128 stands for zero in the data rows.
Here are some points, one per row:
[ 72  92 243  93 121 154 139 154  90 115 109  97 160 126 174  85  39 102
 162  26 136  38 132 115 114  84  70 120 151  32 101  43  69 151 204  77
 150 214  73 168 122 148 181 184  72  94 116 204 169 148 143 164 101 156
 147 104]
[155 133 152 100  86 107 142 101 130 133 148 118 128 110 109 182  60 107
 144 132 124 157 135 191 138 126 151 104 166 141 112 108 141 135  84  90
  63 107 124   0 169 183  69 103 148 142 157 140 130 149 130 166 173 129
 106 139]
[ 70 109 148 127 150 168  94 223 100 135 135 143 190 142 176  75 127  99
 130 133 115  85 154 116  80 118  98 153 122 140 121 112 106 159 129 147
 125 171 126 255 122 100 170 135 113 147 114  80  82 101  98 154 120 138
 192  95]
[168 130 111 147 119 159 150  77 155 178 132 132  90 134  80 174 164 197
 140 175 143 218  97 167 169 129 138 157 155 192 157 189 114 100  83  74
 100  98 151  42 153 132 108 123 172 169 104  73  92 134 122 140 177 124
 165 153]
[226 124 134 151 130 139  79 190 138 139 113 104 132 100 130 227  85 137
 167 136 145 236 148 120 115 133 117 181 186 172 166  65 157 111   0 111
  84  76 188 151 169 109 116  64 153 160 124  98  36 124  86 161 122  92
 157 159]
[199 183 152 153  64 127 161  73 171  76 138 136 109 134 119 182  86 179
 143 124 172 178 147 116 186 161 175 138 144 113 154 151 144 156  17 116
  88  38 121   0 179 126 139 122 195 152  97 170 140 132 134 117 140  97
 103 166]
[114 130 128 136 153 150 106 244  81 107 142 113 179  87 162  57 158  43
 208 195 124  76 156 114 104  69  67 133  96 125 141  72 140 134 194 184
 112 198 120 195 101 125 113 149  68 110 145 129 118 112 107 117 105 137
 161 111]
[191 120 151 121 112 209 139 108 176 159 138 118  77 103 111 168  81 134
 118 126 144 186 118  88 117 119 126 187 221 173 127  90 157  73  35  49
 121  96 108  97 158 126 205 131 146 136  83  81  90 121 163 154 122 102
 163 155]
[189 119 161 115 125 151 113 156 144 115  86 109 128 104  92 149 112 161
 144 101 138 200 119 155 183 115  85  95 181 157 131 112 117  89  46  45
 110  79 144 227 154 102 133  98 116 179  31 108  77 113 154 174 132  97
 165 164]
[100 153  69 143 154  99 163 134 150 118 132 139 167 179 165 122 233  72
  68  90 117  76 115  86  98 161 135 119  82 153 147 190 131 157 225 191
 138 146 142 196 109 138 109 142 125  89 119  80 136 145 132  65 107 120
 117 128]
[170  94  80 144 166 181  98 198 109 157 131  94 131 145 123 140  60 110
  91 150 117 173 153 116  94  96 112 194 161 131 114  59 129 124  92  71
 100  94 159 255 110  95 151 103 126 109  83  80  56  97 123 174 124 139
 164 115]
[148 116  86 117 145  97 174  89 111  71 119 144  88 116 111 126 144 156
 137 204 132 111  92 101 177 200 181 104  73 117 113 175 141 110 133 167
 160 121 137  41 136 119  95 109 146 165 178 136 106 124 143 115 119 120
 113 157]
[ 98 113 109 130 161  86  71 190  69  98 155 108 188 110 163 115 143  75
 155 183 104 120 154  78  96  99 140  61 114  54 123 106  89 156 134 189
 135 182 142 174 114 120  73 100  87 108 188 102 110 143 126 128 133 141
 148 122]
[ 29 182  55 137 162  96 128 209 114  86 136 140 196 137 205  82 180 104
 104 167 103  28 135 142  37 119  86 127  53 139 122 103  97 176 255 198
 157 222 121 255  70  83 135 138  94  73 138 167 133 135 112  83 118 124
 131  87]
[ 55 116 149 137 120 147 139 160 146 167 149 138  90 123 139 133 158 137
 132 112 142 117 127 139 129 100 114 137 104 125 148 104 150 128 132 117
 144 150 119 213 125 103 146 131 125 151 111  81 150 109 135 135  77 131
 141  89]
[ 91 114 143 102 148 135 142 133 132 124 105 151 136 126 159  83 122 115
 129 158 158  56 108 188  93 128 152 148  57  98 120 139 113 108 248 141
 171 141 113 219  87 147 159 172 113 100 121 136 162  97 152  91 114 124
 127 108]
[ 70 129 157 103  90  79 159 122 108 134 124 165 122 127 127  68 146 128
  97 131 128  41 143 128 117 122 135 100  91 108 112 176 100 146 180 151
 126 128  92  78  98 161 133 132  86 103 219 255 204 170 110 104 140 159
  86 124]
[ 91 117 142 125 148 116  73 249  28 113 115  85 181 129 138  62 161  72
 255 152  86  94 155 133 143  98  55 146 170 127 118  44  73 116 151 126
 131 215 118 224 108 130 136 107  69 123 181 148  92 141  91 193  88 124
 164 109]
[134 127 159 101 103  94 113 131 104 109 116 100  95 111  98 129  48 155
 181 109 154 167 132 167 154 126 120 123 216  70 140  62 112 101  75  84
 114 132 166 102 152 118 111 108 116 134 129  79 121 109 106 200 121 125
 127 152]
[107 171 122 136 119 123 154 156 108 141 131 141 130 112  96 107 156 158
 139  77 146 134 115 125 130 163 139  50 141  95 109 176 119  95 176  79
 139 122 115 189 130 144 123 122 129  85 176 172 134 139 135 134 146 122
 127 123]
[ 94 153 145 131  77  35 159  31  97  93 138 154 141 130 145 109 147 105
  95 107 131 115 127 171 112 187 155  57  55  87  95 201 104 183 228 179
 132 136  99   0  82 173  63 137 120  78 173 211 192 173 144  99 152 153
  59 127]
[146 140 162 110 120 130 132  79 162 137 102 148 127 133 136  93 142 150
  50  50 132 111 120 144 131 126 154 152  72 159 126 144 140 134 172 159
 123 123 123  37 119 139 141 172 140 159 124 255 158 136 147  59 112 128
  88 117]
[166 112 153 125 106 188  97  85 126 187 147 105  86 135  78 152  58 168
 196 110 107 183 142 162 127 136 131 175 162 114 114 147 116 110  46  67
 115 104 120 113 155 152 119 145 168 144 143  97  96 106 106 181 168 153
 148 127]
[111 116 142 100 168 141 140  75 104 145 111 135  68 116 117  29  95 121
 103 157 113  28  98  65 147  59 124 185 138  95  95  78  87 128 237 197
 144 183  82 255  75 144 182 151  81 157 152  94 157 143 141 115  64 176
  99 113]
[ 71 129 149 138 117 108 138  62 102 114 120 169 117  95 159  93  80 123
 101 107 117  46 120 126 115 110 132 102 114  87 110 167 116 132 188 108
 101 151  76 163  66 155  90 146 112  75 152 196 174 158 166 111 112 147
 113 124]
[168 134 103 160  65  52 145 102 113 116 146 137 146 131  95 196 129 123
 133 122 140 162 142 144 129 167 193  27 141  87 130 242 171 149 126 198
 109  85 153   0 117 167  85 132 163 147 177 226 166 142 118 105 159 146
  89 142]
[ 62  95 182  75 170 127 140 109 114  87 115 106 110 123 162  59 160 122
 144 108 113  22  86 174 149 116 110  37  87  38 100 102 106 161 255 177
 140 220  93 174 113 158 124 170  67 162 109 192 172 161 141  97  71 154
  98 105]
[200  91 191 138 124 203 104 112 126 189 121 115  93 106  63 138  28 139
 137 127 123 137  96 152 157  79 118 183 188 158 109  63 117 109   8  98
 116  91 132 118 161 132 122 111 137 156 157 118 140 117 148 175 192 173
 112 102]
[185  99 161 112 135 187 131  84 138 159 104 128  68 130 101 165  90 128
 137 151 145 167 115  95 192  96 139 193 148 140 114  27 147 112  79 103
  97  86 129  95 185 100 176 118 133 179  48 136  96 138 152 120 123 128
 106 140]
[145 118 101 152 168 163 101 129 155 147 156 109 125 121 107 197  77 138
 159 188 105 198 142  97 132  88 100 172 178 190 135  78 143 119  67  45
 169 103 169 250 131 110 139  81 160 114  75  10  55 119  87 148 131 132
 143 150]
[ 97 121  60 141 150  97 131 110 139 129 131 139 175 155 140 116 164 114
 120 171 115  96 135 123 106 152 114 151  63 126 149 190 152 141 145 181
 145 149 128  83 101 152 123 136 132  87 130 137 149 104 146  98 118 109
 141 138]
[188 145 100 130 124 167 106 168 200  89 121  95 146 155 102 210 214 136
  88  92 136 233 166 125 136 161 108 128 159 210 172 123 195 100   0  88
 149  69 152  99 163  63 155 118 168 142  20  44  72  90 108 161 123  90
 124 151]
[111 165  99 126 100  70 175  51 150 110 154 175 150 158 170 104 169 169
  39  59 132 106 135 166 107 147 175 113  57 137 147 248 107 158 150 218
 142 114 124  27 143 141 138 138 136  77 147 166 204 154 144  44 132 111
 110 119]
[168 132 103 141 142 156 100 224 165 148 119  98 189 142 160 180 223 140
 139 108 119 179 127  95 129  95  87 162 169 174 157  79 127  94  94  90
 137 114 167 199 160  85 146 128 160 146 119  65 106  99 129 137 132 122
 158 135]
[103 138  84 150 148  61 142  79 183  96 125 164  90 170 149  91 213 129
  72 100 140  56 130 122 104 197 175 112  57 135 148 182 149 117 190 171
 155 104 131 133 127 122 110 146 125 117 118 114 186 109 136  67 111 100
  86 131]
[135 119  84 133 111 105 125  79 139 116 123  98  85 119  85 178 138 158
  95 135 129 202 129 100 157 184 147 138 152 143 159 169 191 107  60 134
 128  64 165  48 179 119  95 123 171 127  81 107 144 114 130 120 144  80
 114 147]
[109 159  69 157 139 130 135  60 158 203 151 186 102 160  91 162 148 131
  76 161 114 203  90  88 132 167 177  70 115 196  97 219 167 157 139 114
 165 108 115 110  93 117 122 114 165 143 198  37 130 132  91 129 212 134
 145 109]
Along one direction, these points spread out more than along any other. Take the direction at right angles to it along which they spread out most. Go by this last direction. Where along it does each point below lie, from 0 to 99? The average is 50, and the first point in the table lies past the average. One standard deviation of the points above along it is 16.
[134 127 159 101 103  94 113 131 104 109 116 100  95 111  98 129  48 155
 181 109 154 167 132 167 154 126 120 123 216  70 140  62 112 101  75  84
 114 132 166 102 152 118 111 108 116 134 129  79 121 109 106 200 121 125
 127 152] 54
[ 72  92 243  93 121 154 139 154  90 115 109  97 160 126 174  85  39 102
 162  26 136  38 132 115 114  84  70 120 151  32 101  43  69 151 204  77
 150 214  73 168 122 148 181 184  72  94 116 204 169 148 143 164 101 156
 147 104] 69
[189 119 161 115 125 151 113 156 144 115  86 109 128 104  92 149 112 161
 144 101 138 200 119 155 183 115  85  95 181 157 131 112 117  89  46  45
 110  79 144 227 154 102 133  98 116 179  31 108  77 113 154 174 132  97
 165 164] 60
[ 62  95 182  75 170 127 140 109 114  87 115 106 110 123 162  59 160 122
 144 108 113  22  86 174 149 116 110  37  87  38 100 102 106 161 255 177
 140 220  93 174 113 158 124 170  67 162 109 192 172 161 141  97  71 154
  98 105] 56
[168 130 111 147 119 159 150  77 155 178 132 132  90 134  80 174 164 197
 140 175 143 218  97 167 169 129 138 157 155 192 157 189 114 100  83  74
 100  98 151  42 153 132 108 123 172 169 104  73  92 134 122 140 177 124
 165 153] 37
[ 97 121  60 141 150  97 131 110 139 129 131 139 175 155 140 116 164 114
 120 171 115  96 135 123 106 152 114 151  63 126 149 190 152 141 145 181
 145 149 128  83 101 152 123 136 132  87 130 137 149 104 146  98 118 109
 141 138] 42
[ 91 117 142 125 148 116  73 249  28 113 115  85 181 129 138  62 161  72
 255 152  86  94 155 133 143  98  55 146 170 127 118  44  73 116 151 126
 131 215 118 224 108 130 136 107  69 123 181 148  92 141  91 193  88 124
 164 109] 81
[ 71 129 149 138 117 108 138  62 102 114 120 169 117  95 159  93  80 123
 101 107 117  46 120 126 115 110 132 102 114  87 110 167 116 132 188 108
 101 151  76 163  66 155  90 146 112  75 152 196 174 158 166 111 112 147
 113 124] 46
[ 94 153 145 131  77  35 159  31  97  93 138 154 141 130 145 109 147 105
  95 107 131 115 127 171 112 187 155  57  55  87  95 201 104 183 228 179
 132 136  99   0  82 173  63 137 120  78 173 211 192 173 144  99 152 153
  59 127] 22
[ 91 114 143 102 148 135 142 133 132 124 105 151 136 126 159  83 122 115
 129 158 158  56 108 188  93 128 152 148  57  98 120 139 113 108 248 141
 171 141 113 219  87 147 159 172 113 100 121 136 162  97 152  91 114 124
 127 108] 57
[114 130 128 136 153 150 106 244  81 107 142 113 179  87 162  57 158  43
 208 195 124  76 156 114 104  69  67 133  96 125 141  72 140 134 194 184
 112 198 120 195 101 125 113 149  68 110 145 129 118 112 107 117 105 137
 161 111] 73
